In the rows, zero is written as 128.
T: rows in several groups, each row roughly a mix of its group's directions:
T (102 x 10):
[[125 127 144 108 122 113 140  69 111 167]
 [120 191 117 148 117 107 139 131 126  95]
 [136  84 125 144 116 169 159 152 121 101]
 [132 144 117 170 130  93  79 134 106 122]
 [186 149 121 109 143  91 114 115 124 138]
 [132 170 118 121 112 106 154 108 178 138]
 [124 112 101 154 124 122 147  75 114 164]
 [ 99 156 125 131 182 116 117 102 116 156]
 [151  88  94 154 135 123  94 111 102 145]
 [137 178 104 118  97 111 147 152 159 128]
 [173 124 105 160 113 106 102 105 109 106]
 [109 117 141 115 177 147 142 165  93 129]
 [122 111 156 141  84  93 136  92 146 112]
 [125  82 136 159  86 123 131 103 136 155]
 [101 115 172  92 113 137 164 109 133 112]
 [139 110 156 102  84 115 124 152 167 146]
 [112 155 127 145 142 102  87 162 140  93]
 [106 109 146 121 158 132 104 172  87 124]
 [159 125 117  95 130 110 136 175  92 144]
 [125  91 147 145 100 116 137  78 102 116]
 [164 121 123 127 183 138  89 135 136 111]
 [147  92 134 158 139 124  79 134 158 113]
 [188 157 116 128 147 136 140 120 116  97]
 [158 154 170 161 160 134 119 128 107 147]
 [109 127 174 121 164 148 154 163 130 142]
 [131 128 144 127 162 134  85 180 136 112]
 [110  74 129  92 126 160 148 138 111 121]
 [188 134 131 102 166 111 132 133 114 135]
 [128 151 144 124 189 136 150  95 144 132]
 [ 90  75 137 146 115 115 100 134 128 152]
 [173 166 135 126  88 129 146 114 155 127]
 [142 114 114 108 148 125  67 155 118 149]
 [110 133 103 129 150 124  99 131  64 128]
 [ 85 129 133 143 164 123 123 109 163 165]
 [141 158 132 133 174 106 179 132 124 121]
 [ 96 175  94 146 140 138 115 151 155 122]
 [146  94 141 108 111 114 179 141  95 129]
 [ 77 126  97 109 105 150 133 142 162 120]
 [134  63 125 158 137 152 127 143 112 122]
 [171 116 143 135 121 129 149 130 181  99]
 [185 123 134 161 161 105 110 127 134 125]
 [140 103 148 148 103 142 173 149 135  89]
 [156 108 139 121 171  89 122 147 103 102]
 [161  94 135 127 133 117 119 171  91 102]
 [161 127  81 151 123 141 131 159 112  93]
 [106 158 134 117 145 123 187 137 150 108]
 [126 166 128 122 157 119  71 117 144 147]
 [188 148 139 126 160 119 113 140 154 124]
 [103 111 133 145 158 120 108 158 159  84]
 [ 98 141  76 105 103 117 141 138 160 126]
 [140  85 129 135 142 154  77 147 109 143]
 [136 178 106  98 126  99 132 137 141 164]
 [ 65 116 137 130  98 151 140 148 137 138]
 [152 157 122 127 161  85 140  93 105 121]
 [137 106 149 139 153 128  87  87  93 119]
 [125 118 119 109  95 135 117 194 132 141]
 [125 151 122 124  57 139 110 113 128 137]
 [173 116 139 137 113 137 175 103 158 129]
 [ 82  84 112 131 126 148 105 117  98 133]
 [117 145 132  88 187 137 124 141 134 152]
 [139  81 123 125 148 122  81 128 102 103]
 [ 89 129 132 114 118 155 103 124 184 128]
 [126 139 138 103  99 101 104 177 154 143]
 [115 156 125 104  93 159  94 126 148 162]
 [109 164 143 112 143 115 179 155 149 128]
 [104  99  84  92 123 105 115 135 138  99]
 [ 93 135 112 126  70 107 118 120 109 151]
 [123  98  96  91 141  86 109 122 119 103]
 [134  89 126 100 153  97 143 165 122 100]
 [103 104 108 114 117 122 122 133 139  63]
 [101 139 120 154 187 117 100 117 138 143]
 [ 98 133 149 136  96  92 143 168 147 109]
 [162 129 145 142 177  98 121 122  95 143]
 [138 125 118 114 194 159 141 109 138 123]
 [181 133 119 109 134 107 103  99 104 152]
 [154 123 147 120 187 141 150  97 119 130]
 [129 144  90 105 136 103 143 167 145 165]
 [129 138 119  85 176 146 107 138 100 145]
 [ 87 159 102 127 134 144  80 114 114 131]
 [161  84 130 145 136 174 109 113 121 114]
 [ 84 152 123 123 109 102 150 175 135 123]
 [187 109 118 152 135 105 128 160 112 130]
 [170 120 144 171 119 161 108 148 117 148]
 [143 165 104 115 125 109 163  88 133 154]
 [129 163 127 104 128 138  78 121 141 171]
 [155 102 156 121 111 151  89 107 105 156]
 [154 135 121 152  86 158 140 167 149 141]
 [127  95 148 121 108 105 182 144 108 147]
 [122 102 132 134  99 181 122 162 143 150]
 [115  91 130 160 133 124 143 140 146  73]
 [115 113 129 133 163 110  87 171 117 101]
 [132 144  95 133  96 135 144 178 159 114]
 [134 151 139 119 102 121 194 134 140 110]
 [107 108 149 157 167 169 121 157 122 138]
 [151 122 102 143  79 148  93 104 128 146]
 [116 134 137 146 112  81 157 147 133  82]
 [134 143 121 179  92 102  96 109 125 132]
 [162 133  94 106 117 127 128 183 111 140]
 [134  87 139 139 121 145 180 142 119  96]
 [172 118 143 163 143  87 116 151 137 114]
 [140 148 106 162 133 113 146 164 142  82]
 [116  98 123 118  70 147 156 151 132 142]]

which group is each row in? (one row of each group first):
[154  94 148 123 134  92 131 165  96 149] -> <99>
[144 122 141 116 128  86 163  81 109 114] -> <129>
[127 104 162 116 116 119 191 119 142 124] -> <38>

[144  83  91 143  96 146  95 136 126 126] -> <129>
[103 154 138 156 148  83 142 124 132 167] -> <99>
[168 148 170 151 149 131 133 132 109 163] -> <129>
[134  97 114 119 165 113  75 133 103 121] -> <129>
[128  83 143 127 174 124 142 157 146 104] -> <99>
[118 156 122 107  96 100 171 141 159 145] -> <38>
[143 131  91 130 101 153 184 114 137 134] -> <38>
[175 144 122 157 160 120 128 126 139  85] -> <99>
[112 131 149 114 123 111 129 181 161  92] -> <99>
[ 96 149 135 145  70 108 148 122 139 140] -> <99>
[110 101  85 142 104 119 169  98 135 129] -> <129>
